which system made each run
seq 1, j218 (10 x 18)
[[ -5 -17  -7 -24  -7  -5  -9  11  30  12  37 -22  11  18   0 -18   8  -1]
 [-20  12  17  -7   9 -10  12  11 -18  17  39  -1 -22  -6  10  -4  -4  12]
 [ 16  28  21  -4  -7  -1 -11 -19 -19   7  -8  24 -14   2   1   1 -20   9]
 [ 21  -5  10  24 -10  16  -9  13 -13 -17 -21  10  14 -12  -2  15  -7  -8]
 [-10 -10 -10   9  17   8   6   5  26  -2 -29 -12  10  -8 -10   9   1 -16]
 [  6 -19 -20 -16  -1 -23  15  -5  14   0   6 -22  10   6  -8  -8   5  10]
 [ -6  -1  -4   2   6 -19  10   1  -7   0  26   2 -20  17  14  -5  22   1]
 [-11  17   2 -14  -6  18 -10 -15 -16   3   4  14 -12   9  25  -5  -5   4]
 [  3   1  25   4 -20  23 -17   1  -7  -4   0   8  10  -9 -12   2   1  10]
 [  7   2   7  15  13   8 -10  25  15   8 -11   4   7 -19 -13   4 -11 -14]]
seq 2, j267 (10 x 18)
[[-46  -6  -2  14   6  11   9   4   5 -14  10   0 -12 -18 -24   7  29   8]
 [ 31  15  -8   8  -4 -19 -28 -11   5  11 -10  12 -15  12  12 -14 -13  -6]
 [-18  -7 -24 -14  -3  12  21   4 -12 -25   4  -7  21 -11  -9   6  -9   6]
 [  2   7  26  -3  -3 -13  -7  -2  16   6  15  11 -16  26   3  13   1  -8]
 [  7  -7  -4  -2   5  17   5   9 -16  10  -5 -17  18 -14  17 -15 -13  -3]
 [-20  -3  16  11  -3  -4   5 -14   5  -5  -3   1 -14  -2 -18  12  14  13]
 [ 29  -4  -8   6  -1  -6 -14  14   0   5  -8  12  -1  -1  11  -6   0  -3]
 [-23   3 -15  -9  11   7  16  -7   6  -9  -8  -1   3  -4 -10   5   1  -1]
 [ 18   2   9   2  -9 -15  -4  -8   4  -3  12   0   0  23  -3  -4   4  -4]
 [-14  -7  -8  -2   3  14   0  16  -6   2  10  -6   4  -9  16  -4  -2  -3]]
seq 3, j931 (10 x 18)
[[ -9 -12   9   8   6   1  23  -6  -5  -7  -8  -1  -5   3  -5  14  28   3]
 [ 10   0  -5   1  -5  13 -14   4  -4  -2  -8  20  -4   7  19  -1  16  -5]
 [-23  -3 -15  -3   1  17  -2   2   6  -8  -6  -3   7 -10  -2   3  -3  -1]
 [  3  13  -1  -1  -6  -4 -14  -3  10  -3   9  10   0   2 -20  -7  -4   2]
 [  3   7  -5  -3   8  -5  11   7 -10   3   7  -4   5  -6   2  -6 -19  -2]
 [  0   1  12  14  -2 -10   3 -10  -2  -3  -2  -5  -8   6  -3   7  -5  -2]
 [ 14 -10   3  -3  -8  -1  -3   3  -4   4  -2  -4   3   5  14   1  -2   2]
 [-12 -11   2  -3   1   1   4   3  11   1  -1  -4  -3   1   0   8   9   2]
 [  7   3   0  -5   1   4  -4  -5   4   5  -3   6   0   2  -5  -8  11   2]
 [ -3   0  -6   0   4   5   9   7  -6  -7   2   3   5  -6  -4   1   2   0]]
seq 4, j346 (10 x 18)
[[ -3   4  15  31   6 -14  10   0 -23   2   8  -7 -18 -12   3   0  -4   1]
 [  4   3 -12  14   0 -14  -6  -9   1 -10 -22  17 -20   6   8  15   2  -2]
 [ -3 -14 -22 -13  -2  -3   9  -4  11 -12 -18  -3  12  -2 -10   8   1   6]
 [  1  -9   8 -17  -1   6  -2   9  21   7  10  -3  12  10 -11  -2  15  -2]
 [ -7   1   4  -5   2  12  -1   6 -11   9  21  -7   1   3  17 -15   3  -4]
 [ -7   8  17  12  -3   3   0 -12 -16   4   1   2 -13  -4   1  -1  -2   7]
 [ 11   7  -4  10  -7   0  -9  -5  -8 -11 -15  14  -4  -3   1   8  -9   0]
 [  3  -3  -8   0   6  -4   6   7  10  -6 -13  -1   8 -10 -13   9 -11  -4]
 [ 10  -7  -2  -3   5 -11   3   4  16   6   4  -7   5  11  -5  -5   8  -7]
 [-11  -5  -3  -3   0  -1   7   4  -3  -3  19  -6  -3   8   9  -4   9   0]]
seq 5, j202 (10 x 18)
[[-17  19  14  12  27   1   9  11   6   6   6  20 -19  -2 -11   5  18 -15]
 [ 12   5 -22  20  -2 -12 -16 -22   2   1 -13 -17   0   1  -1 -25 -12  -6]
 [ -6 -14  -3   7 -13 -13  10  16  -2 -27  26  -1   3   4 -15  15   8   8]
 [ -3  11  -2 -24  -6  -1 -14  -8  15   6  -1  14  -8  18  17   7 -18  -1]
 [ -2 -13  10  -4  -5  15  19 -13 -19  -1  -7 -22  16   1   9  -1   0   5]
 [  1   0  26  14   3   8 -10  23   4  11  -2  16 -11 -14   0  12   8  -1]
 [ -5   6 -29  -1  19  -1   3  -2   3   7 -17  -1  -2 -13   3 -13  -9  -5]
 [  8 -11   4   9  -4 -18   8  -6   8  -4   9 -11   3   4 -28  -7  21   9]
 [ 17  10  -8  -5  -7  -6 -13  14   0 -11  12  21   1  16   8   6 -10 -10]
 [-24   3  -6 -10   2  10  13 -24  -5  -6   0 -11  -2  17  14  -1   0  -3]]
seq 6, j346 (10 x 18)
[[ 13  -9  36  16  -9  11 -19 -15  12  24 -20 -17   5  -3  -7  -7  -1   3]
 [ 20  -2 -19  27  -5  -2 -14  25 -20 -15   9  12   1 -16   1 -12   8  -2]
 [-21  10 -10   2  32 -14  14   6  14  11 -15   9 -22 -18  -7   8  -1  -1]
 [ 23   0 -14 -20  -2 -19  11 -30   6  -1  -6  -2   5  29  -6 -14  15   3]
 [-25  -5  -1  -9 -13  14   8  14   1 -27  31   2  14   9  -8  15   3  -3]
 [-14   3  22 -12  -2  20 -19  -8  12  28  -5 -10  -6   3  25  -4 -20  -1]
 [ 27  -7  13  17 -20  -3  -3  -6 -32  -2   2  -7   5 -13  -4 -14  -1  18]
 [ -3   9   0  23  13  -1  -4  30   1 -12 -10  30 -14 -16  -4  25  -1 -13]
 [  7   0 -23  -6  23 -12  12 -18  14  15 -33 -12   0   1   4 -12  -5  -8]
 [  6 -13  -5  -2 -12 -16  13  -5   9 -21  23  -9  12  19 -31  -5  27   5]]
seq 7, j344 (10 x 18)
[[ -2  21  17   4  -3  -3   4 -18   4 -14   5   2   7  15 -27   6 -16 -10]
 [ -7   4   0  16   1   7  -4  19  -7  -7  19 -11   7  -3  10  -1 -25 -18]
 [-25  -9  -1   1   6  -6   6   0  11   9  -6 -13 -13 -11   5   9  -8   8]
 [ 24 -17   9   3  -8 -15   5   6  -7   3 -11  -2  -1  -3   7  10  -1  12]
 [  0  -7 -11  -3   9   5  11  11  -5  -7   2  12  -2   2   6   2  29  -3]
 [  5   6   6 -11   3   6  -1 -19  12   9 -10  -2   5  16  -2  -9   6  -5]
 [  5  -2   1   9 -16   8 -12  -1  -6  -8  11  -5  10  -3 -10 -12  -1   4]
 [-14  10  -5   3   7  -3 -11   7   8   3   5  13 -16  -6   1   0  -1  -1]
 [  5   3   0  -9  -3  -6   5 -11  -3   0 -12   0   3  -3  -1   6 -22   7]
 [  2  -6   6  14  -2  -3   9  12  -8 -14   8   1   3   0  -6  10   7  -4]]
seq 8, j550 (10 x 18)
[[-13 -18 -14   0  -6  16 -17   3  11   7 -20  -2  -3 -20   6  -2  13  12]
 [ 11  -6  -4 -18  -3  -4  -8  16  16   3   0  20   0  -7 -16   3  19  13]
 [ 12   9 -13  -8   6  -6  12  11  -3 -12  16   7  14   6 -15  -6  -3  -9]
 [ -5  11   4  14   2  -7   8 -15  -1  -9  11  -9  -1  15 -10  -6  -3 -10]
 [ -4  -3   8  14 -12   2 -14  -6  -5   0   5 -10  -6   6  15  -2 -12  -3]
 [-15  -6   2  -3  -4   6  -5   4   0   4  -5   4 -10 -13  10  11  -8  11]
 [ 12   0   6 -14   0   0   4   4   0   7 -13  11   2  -6  -2   8  -2   9]
 [ 10  -2  -1   1  10   2  15  10  -5  -2  -4  -1   9  -1  -4   0   7  -8]
 [  0   1  -6   7  10  -4   2  -6   8   2  -1  -6  -2  10  -2  -9  10 -10]
 [  0  -7  -9   7 -12  -4 -11  -7   5  -6   3  -6  -1   7   1  -6   1   3]]
seq 9, j267 (10 x 18)
[[ 12  22  32   9   8  -5  -1  10   3   3  -3  12  -6  15  11  26 -35 -27]
 [  6 -21  11  13   4   6  17   6   3   1 -16 -36  27 -10  -8   5 -18  -9]
 [ -5 -25  10  10  -2 -23  -3   3  26  11   1 -11 -19  -1 -11   8  24  14]
 [ 14  -7 -28 -14   8  -9  -1  -1  -5  14 -13   4 -10  -6  22 -16   9  10]
 [-14   6  -9 -14  -3   7  17 -20 -12 -18  -1  11   0  12  -3   4  21   6]
 [ 12   7  11   4  -6  14 -17   9  -1  -3  13  14   4  18  10  -3   6 -18]
 [-18   9   1   2   5  22  -6  -1   3   4  -2 -10  10 -13  -7 -10 -18  -6]
 [  8   1  13  12 -12 -18  -4  -7   2  -3   6  -2  -4  -4 -25   2  -9  13]
 [  6  -7 -12   1   6 -12   3  27  -2   0   2   7  -6 -12  11   9  -7  -1]
 [ -8   2  -3  -7  11  -6  17 -17   4   1 -15  -5  -4  12   6   8  -4  -4]]
seq 10, j344 (10 x 18)
[[ -6   3  14 -14 -19   1 -17  13  -8  13  10  -1  -2 -30   0   4 -46  29]
 [ -8   4  16  18  12  -9  19  18 -24  -4  -6  22 -22 -27  -5  25   4  12]
 [ 15   6  -4  10  28  -1  25  -6  -8   1 -35   3   1   9  17   9   0 -25]
 [  6 -21 -14  11  -1  -1  12 -13   9 -14  -8 -32  23  13 -13 -11  15 -10]
 [  4 -12  -8  -3  -6 -13 -21  12  23  11  26  -9  -4  13   4 -18  16  -2]
 [ -9   2  -8 -34 -14   1 -10  -9  -2  10  10  10  -8  -2  10  -7  -7  27]
 [  1   9  27   2 -15   8  -2  -6 -16 -10   1  23  -7   0  -9  17   1  13]
 [ -5  16   3  14  16  23   0  13  -8  -6 -14  16   4  -6   8   9  -7 -25]
 [ -7   0  -3  11  13   2   9 -11  12   3 -22 -21  10 -10 -19  -3 -11  -8]
 [ 20 -14  -6  19  -2 -28   0  10   3   1  12 -18   1  -2  -8 -11   0   1]]
seq 11, j202 (10 x 18)
[[  2  -4  10   7   6  10   4  19  -5   5  30 -17  15   8   6 -16   5 -20]
 [-12  13  -1   8   5  -8  -6   0 -14  10  21   4 -24  -3  16 -12  -6   4]
 [ -3   2 -11   6 -11  -9   4 -21 -18 -10 -10   1  -9 -11  -6  -1  -8  20]
 [  1  -2   8  -2  -8   0   0   5  11 -14 -13  15   6  -1 -20  24  -3   4]
 [  1  -1  -2  -9  10   6   2   3  18   6 -10  -7  12  11   5   3 -10 -18]
 [  3 -13   9   7   4  -3   8   5  -3  11  10 -19   1   5   9  -9  11  -4]
 [  4   2  -4   5  -1  -5  -8  11 -10   2   8  14 -15  -5  13  -2   6   6]
 [-10   4 -16  -6  -1   2   4 -17  -4  -8 -10   7  -4  -2  -4  -2   3   8]
 [  6  -3  12   1 -11   6  -4  -5   6  -6  -3   0  12   3 -19   3   2   3]
 [ -1   6   2  -3   6   7   0  16   3   0   5   3   6   2   4   4 -14 -13]]
seq 12, j218 (10 x 18)
[[  2  -7 -12 -15   8 -14   9   7   5  14  22 -14   2   3   5 -18   3   3]
 [ -8  11   4   5   1 -11   7 -12 -18   1  16   5 -19   2   4  -7   3  11]
 [  6  12   6   2 -13   8 -19  -7  -9  -4  -4  18  -7   5  10   3  -7   0]
 [ -4  -5   9   5  -6  21  -6  11   0  -8  -9   3  11 -10  -4  13  -5  -4]
 [  3  -5   3  -2   9  -2   4   6  19   6 -10  -8  10  -5 -17   1  -3  -5]
 [  9  -7 -11   1   6 -20  14   3  -2   0   5 -12   1   0  -1  -6  -3   1]
 [ -6   2  -6   5   2 -12   6 -12  -5  -4   2   2 -15  11   9   0   7   0]
 [ -3  -1   0  -7 -12   9 -10  -8  -4  -4   1   7  -2  10  14   0   4   4]
 [ -6  -2  14  -1  -5  17  -7   9   1   2   4   6   3  -5  -1   3   8   3]
 [  4   7   7  -2   7   4  -2   7   5   9  -3   1   5 -13 -11  -5  -9   0]]
seq 13, j550 (10 x 18)
[[-38   2 -25   8  -9   0  -4  -7  -3 -23  16  -8 -14  15  25  10 -15  -7]
 [-11   1  25 -23 -28   8 -11 -27   3   3  -7   6  -8  11   4  17 -12  25]
 [  6  -7  23 -11  -5  28   6  24 -26   7   2   1  18 -24  10   5 -10  10]
 [ -5  17   7   3  37   8  15   7   5  24 -19   9  -4 -23 -16 -10   8  -7]
 [ 37  -9 -12  26   5 -21  -6  -2  14   0 -25  -7   7   1 -15 -11   7 -12]
 [ -9 -19 -21  13   1 -19   2  20  15 -16  19  -6 -10  17  11   9  19 -14]
 [-15  10 -18 -30 -14 -10  -7 -27   9  -4  14   3 -10  28  11  -3 -10  10]
 [ -5  -4  19  -9 -31  17   5 -16 -29 -17  11  -4  12   0  -2   5  -6  22]
 [-12  17  32   3  14  32  -1  15 -17  19   6  12  -3 -17   9  -3  -1  -5]
 [ 10  11  -4  12  16   5  -8  -3  12  13 -38   1   5 -27 -20  -9 -19  -6]]
seq 14, j931 (10 x 18)
[[ -1  11  16  -3   4  23  -1 -16 -18  11   1  14  -8   6   8 -18  35   3]
 [-11  -4  -1   9  -3  28  -1  17 -21 -14 -10  13   6 -29   1  11   4   7]
 [ -5  10  -6  15   4   1 -24  11  23  -2 -12  17 -11  -9  -7  10 -13 -12]
 [ 12   4 -21  -3   1 -10  -2 -10  10   0  -8 -15  16  -1 -13 -16 -24  -4]
 [  4  -2  -2   2  -5 -26  16   0  -3 -15  25  -8   1  15 -13   3  -1   0]
 [ -3   4   9  -6   1  -3   5 -11 -14  12  10  -5 -14  15  30  -6   0   1]
 [ -8 -13  20  -3 -13  18   2 -10 -10   0 -11  -5   3  -5   3  11   6  16]
 [  6  -6  14  -4  -1   9 -13  26  14   6  -1  18   0  -7  -1  13   9  -1]
 [ -4   5 -10   5  21   5   1   3  16  11 -16  -5   4 -11  -9 -11   0 -12]
 [ 13   2 -16  14  -2 -13   4  -9  -4 -18  -1  -1   8   1 -24  -9   5  -1]]

runs to name
seq 15 (2 x 18)
[[ -1  -6  -2 -10  -2  11  -6  10   3   3  -5  15   0 -14  -8   0  19  13]
 [  6  19  -2  -3  13  -3   2  -4   2   4  -5  17  -4   0 -12  -7   3  -4]]
	j267
seq 16 (2 x 18)
[[  4   5   3   0   1 -26  18 -33   2   0   9 -21   1  16 -25 -15   0   7]
 [  7  -8   7  24 -15   0  -9   3 -28  -4  20  -9  -9   7  28  -9   4   0]]
	j550
seq 17 (2 x 18)
[[  6   1  14  15 -10  19 -10   8 -17  -4   5  -5  12  -6   8  -4 -14  -7]
 [-22   0  -7  13  12   5  -3   6  10   3 -10   2 -12 -18  -2   2   6  -2]]
	j344
seq 18 (2 x 18)
[[ 14  -3  -1  -2   0   9  -7  16 -14  12  -4   6   2 -11  24  -4 -12   1]
 [-12   2  -8   0  15   1  14  -2   5  -4 -18   9  -4 -13 -14   9   9   2]]
	j550
seq 19 (2 x 18)
[[-12   7   8   5   6   5  15   6 -34  -1   4  11 -15 -17  16  10  -4  10]
 [ 14  13  10  -1  -6   9 -13 -21   6  -1 -28  18   2   4 -15   1   2   1]]
	j218
seq 20 (2 x 18)
[[ -4   1   0  -2   8  31  12  16  -9 -13 -24  19  20 -32 -23  13   7   1]
 [ 15  16  12  16  17 -22  -4   1  32   3  -6  13  -5  11 -37   3   7 -20]]
	j267
seq 21 (2 x 18)
[[ -6 -16  -1  19   8   2  28   8   4 -34 -15  -6  13  13  -3  35   9 -24]
 [-16 -17 -11   5  -1  12 -21  -8  38   8 -15 -20   3  14   9  -8  12 -15]]
	j346
seq 22 (2 x 18)
[[ -1 -12 -18 -13 -12  -5   8 -11   9 -28   6   3   9  28  -8   8  23  -1]
 [-11   5  10 -17 -14  18  -5  -8  -3  -4  34  -5   9  24   5 -12   4  -3]]
	j550
seq 23 (2 x 18)
[[-19 -16 -22  -6 -13   9 -14  -5  17  -7 -24  -7   4 -13   3  12 -14  12]
 [  8   6  -3 -23  -7 -10 -10   2  26  -2  13  12   8  12 -25   0  -2   4]]
	j931
seq 24 (2 x 18)
[[  5   2   9  -5 -16 -11 -10  19  16 -15  38   6   9  16 -22   7  -6  -4]
 [-10  13   8  -4  23   0   7  -1  -7  32  13 -17 -10  -2  21 -23 -11  -7]]
	j931
seq 25 (2 x 18)
[[  2  -1  22 -18  -4  -6  19 -11  -9   6  19  -8   8   4 -22  -7   8  19]
 [  2  10  13  17   1   8  -8   5 -23   4  17   7 -13   7  23  -8   7  -9]]
	j344
seq 26 (2 x 18)
[[ -6  -6  -4  -2   7  21   4   3  -3  10  -3  -8  12 -16  -6 -19  19   3]
 [  1   6 -10   7   2 -10  -8  -4   7   5   8  -2  -3 -11 -22 -21   4   8]]
	j218
seq 27 (2 x 18)
[[ 10 -12 -18   2  -3  16 -16  33  20 -21  -1  16  21   9  -3  10  18 -24]
 [-26   4 -14 -23   8  13  -4  -8  17  13  25 -15   2  19  11 -26   8 -10]]
	j202
seq 28 (2 x 18)
[[ -8   6  28  -1  -4  12 -24 -15  21  22  -7   3 -16  14  10   1   2  -3]
 [  6 -12 -12   9  -1  13   7  12 -24  -3  -7 -16  16 -23  11  -8 -12   3]]
	j202
